One turning vector, and how many steps it has turned:
The counts run from 0 to 773.
[  4  -7  26  19  -3   0  29   6  -3  -6  -7  13  -7  17   0  -4 -12  27
  11  -1   0  -1  -3   4  25  18   7   6  16  -7   1   3   5   0   1   3
 -12  -9  -4 -21  -9  22  13  -8  12 -19  -7  11  -5]  216
[ -2  10  -2 -22  -8  22   1   8   9  -3  22   2   5  -9   2   6  21  -8
  -2   9 -19 -11  -3 -15 -10   0  -7  -8  16  16  22   0   6 -19   5  12
  14  10  -3 -15 -15   5  17   7 -19  -4  20   3  -1]  480
[-24  -7 -11   7   8  -8 -20  10  -5  11  24  10   5   1  -3 -17   8   9
 -29  13   0  21  -7   2   6  -3   6 -13 -10  -1   4  -1 -24   5  -2   5
   7   7 -10  16  15  -9 -25   0   4  -4   6  -7  -2]  349
[-19  -2  -9  -1   3  -6 -23  -5 -14  -3  -5  -4  10 -23  -6   8   1  -6
   1   5   1  -3 -17 -26  -7 -11 -13  -7 -16   5  -4  -9 -13  17   2 -10
 -16   8  17  15  -2 -27   8  -2 -11   7  11  -6  10]  723
[-14   4   8 -14 -10 -12  19  -1  -3   9  11  -2  -2   6  -4  -4  12   0
  16   7 -12  -3  19  14  11  20   2  -9  -1  10  31  15   6  -5   9  22
  21   6  -2 -10  -9  14   6 -12   3  -5   4 -21  -5]  240
[  1  -7 -18  -3  12  14  -7  -9  19   7   2  13   3  -2   6 -18  12 -11
 -31   3  11  14   5 -16  -9  -2 -12  -7   9  -4 -25   3   5  -4  -1 -16
 -11   8 -14  14  -1 -15 -29   8   6 -15   5   7 -11]  697
[  8  -7   7   6   6  19  16   2  16   2  11  15  -5  -3  -9 -30   0  -4
   1 -15   1  -1 -12 -13   3  15  -7  -2  18   9 -10   0   9  -6  -4   6
 -16  14 -14 -11 -10  14   3  -5   4  -7  13   8 -28]  116
[  1 -15 -11   0   5   1   5  12  -2   0 -20   2   4 -29   5  -7  -4 -12
   4  -6  13  12   4 -15  -5   4 -12 -13  13  -7 -22  -9   9  30  12 -11
  -3  17  -2  -8  -1 -14 -13   5  -5  -8  14  -5  17]  285
[ 11  12  -2 -12 -11   3  20   5   5   7 -32   7   2 -10  17  -2  -2 -11
   2   4  -1  -8   8  -3  -1   3 -16 -23  25  -4  -5 -13  23  17  11 -15
  -2   7  -4 -12 -13 -10   6  14 -12  -5   1  -6   9]  645
[-10  -6   0  -5   1 -14  30   2  12   4   7 -19  -7  -5   5   0  14  -7
  -6   3   7  23  -2   7  12   8  -6 -18  14   5   0   0  16  -1  -8  -7
  31   0  -1  19 -13  -8 -17 -12  -5 -23  14 -13   4]  649
[ -7 -17  21  -6  13   3  39  11   7   3   0   3   0 -17  -4   1  -1   9
   0  -2   5  -5  -5  12  18  28  18   6  14   3  -4   7   3  -2   0   9
  10 -13  10 -19   6  21  -3 -14   3 -16  10  12  -4]  227
[  0  16   3   1  -3  14  17   4   8   8 -15  10  21   9  20  11  12   1
 -31  26   0   3  -9  19  10  -2  10 -12  19  -1  -1  -8   2  -7  -1  -9
   7 -15  -5   7   9  -6 -17   2  -1 -10 -10   4  -4]  408
[ -4   3   3  -5   6 -13  13  15   8  24  25   9 -20   0  -2  -7   5   9
  -5  15  -3  13  12   9  11   6   5 -10   8  -8  18  -1  -3  -4   5   2
  24 -12  -4 -16  -1   1 -13  -1  -6 -32  11 -15   7]  639
[ -8   8   7  -1   1  23 -15  -7  -1  -8 -23   5  10 -10  15   3  -8  -6
 -14  -3   2 -12 -18 -17   2 -11  -9 -11  15  -7 -16 -18  -9  14  -2 -19
 -37   2   5   5   4 -10  11  11  -3   7  -7  13  -7]  545
[-13 -12 -17 -12   7   3  -3   4   2  19   5  -3  10 -32 -10 -26  -6 -16
 -16 -15   4   4  11 -18  -7  -7 -16  -8  -2  -2  -6  -1   4  23   1   0
 -18   5  -2   6  13 -14 -11  -2   0   4  13   7   3]  124
[-10 -14  14  25   9  -4  12  15 -11  -4  -7  10  12  -7   7   7   2  23
 -23  16   9  24 -15  13  16  11  11   0  15   5 -12   6 -11   7  -2   5
  12  -2   5  12   5  -7 -15  -7   7  -7   9   4  25]  398
[ -8  18  -1   2  -8   4 -30 -10  -1  -4  10  17   3  24   8 -15  15  -3
  -7  16 -12   1  -6  -6   0  -9 -11 -27  -3   9  11  -1 -11  -6   0   4
 -12  18 -14   3 -10   3  13   5  -5   9   1 -15 -19]  531
[  9   3   5   5   7  19   4   4  18   1  21  19  -3  17  -1 -23  13   0
 -15  -1  -2   1 -14  -9  -2   4  -6  -7  17   5  -1  -3   9 -15  -7   1
  -8   5 -18  -9 -12  13   0   7  -9 -13  11   0 -30]  117
[-22  11  10  -9  -3  13  -7   2  -1  -3  18   6   6  11   9   5   9   7
 -12  20  -4 -11 -16   4  13   3  23   4  -5  -3  22 -13 -25 -10   9   2
  -1 -22   7  -5  11  19  11   0  -8  -7 -11  16  -8]  379
[-16 -15  15  14   7 -11  16  16 -14  12 -14  -4   6 -28 -10 -10 -17  10
  -1  -4   2  -4   0   8   7   5  -1  -1   1  -8 -11  -3 -14  33  -1  -3
 -17   1  10   4  16  -4  -8  -8   3   9   0   6   7]  575
[  6 -18 -10  -2  -5  12  21  -8  14 -12 -17  -3  17  -5   8   5   2   4
 -11   3  16  17  10   1   6  23  -1  -1  17   6 -22  11  29  -2   6   2
  15  -1  -5   7  -5   0 -26  -1   4 -16   2   5  12]  447
[-17 -18   4  -5  13  -3   2  13   9   1  21  -4 -15 -23  -9 -17 -15  -2
   3 -17  10   7 -19 -21   7   3  -2   6   7 -13  -7 -19 -12  20  -2 -12
 -16  -6   4  -7   4   4  -1  -5  -8  -8   9  15  -6]  326
[-11   5 -15 -18  -5  -5  -9  -1  11   6  41   4 -12  13 -14 -15  12   0
   7  -2  -5   8  -1 -21   3  -2   0  -2 -17  -6  28  -2   0 -15   9   0
   5  -4  -3  -6 -14   7   8   0  -7 -24   9 -16  -7]  490
[ -1  -8  -7  -7   1 -12   8 -10  -5  14  10  13  -1 -13 -21  11  -6   8
  19   5 -12  -9  25 -11  -2  21   2   0 -16   7  20  19  11  -8  19  16
  10   6   7 -18 -11   4   4  -2   5 -10   7 -20   8]  452
[  8  -2   6   2  -8  13  15  12  -3  -8 -23   4   3 -12  13   4  -7  -3
  -7   6   2   8   9  -6   1  -4 -17 -14  33  -4 -17  -2  18  17   4  -7
   0   7  -6 -13  -4 -11  -7   9   5  -9  10  -2  26]  646
[  7   4  -5 -10  -1 -14  11 -20   0  20   1  13  -6   3 -13   7  -5  -1
  27   4  -2 -15  25  -8   3  22  -2   1 -12  -4   9   9   8  -6  18   7
  -9   1   5 -24  -6  10  11  -1   5 -13  -5 -24  -7]  453
[ -6   5   1   6  -9  15 -11  -8 -19 -19  -3   3  27  14  15  14  11   9
   3  15 -15 -15  -3   0   7  12   7  -1 -13  16  15   9 -12  -7  12  17
  -3   5   0  -4   0  12  21  -2   6  19  -8   1  -1]  381
[ -7 -11  -7  -9  -6 -21  18  -6  -7  14  -4  -5   3 -21 -12   1   2  -7
  17   2   4   0  32  -3   4  14  -8 -12 -13   8   4  21  15  17  12  12
   9  13   4   1  -1  -7  -3  -9  12  -4   7 -21  13]  62
[ -3  -7  -3 -11   9 -10   6  -2   2  25  -1  11 -10 -35 -18   3  -6 -10
  -2   3   0  -1   9 -27  -6 -12 -16  -6   6 -11 -10   2   9  11   1 -16
  -8  -2  15  -2  -1 -24 -10   3   2 -12   8 -12  15]  474
[-15   6  11   0  -5   8   1   1   5   3  23   9   3  18  -6 -12   5  21
 -18   4  -1   4  -9   1  26  11  19   8   1  -7  23  -5 -17 -17   0   6
  -9 -24  -4  -5  11  15   2   5   9 -13  -9  17  -7]  378
[-20 -11  14   8  10   0   6  -1 -15   2 -24  -4   4 -22  10   4  -4   0
 -17   3   6   3  -6   6  18  -9   1   0  15   0 -31  -5  -9  19 -10 -10
 -18  -1  11  13  13 -14 -13  -6  15   3  -7  12   6]  185
[-32 -10  -8  -7   4   5 -11  13   2  -3  11 -13   1 -19   3 -24  -3 -13
 -12  -9   4  19  -2  -8   7  -5  -4 -10   4 -12 -14 -11 -10  22   4 -12
  -7   2  -8  11   9  -3 -16   0   0  -5   7  12   9]  136
[  8  -1  -4 -11   9   9   2  -2   8 -10 -12   8   4   5  26  17   9  -3
  -3  17   8  12  -3   1   6  15   6 -18  11  -4 -25  -2  10  -4  19  -6
  29  15  -9 -11 -13   8 -17   5  -4 -19   4  -5   5]  458
[-17  -1  16  12   9  13 -10   3 -10 -10  -6  10   4  -1  17  10  16  11
 -33  28  -3  16 -23   7   9  -8   7  -9  11   2 -21   1 -18  -2 -17  -2
  -4   7   2  10   3 -15  -9  -1   9  -2  -3  10   3]  759
[-12  12  22   9   4  -3  -5 -10 -11  -3  -5  18   0  14  13   9  18  10
   5  23 -13 -10 -17  12  18  -2  10 -18  -3  11   7   2 -20 -14  -9  11
  -8  15   4  -6  -5   7  17  -7   3   6  -8 -11 -20]  180
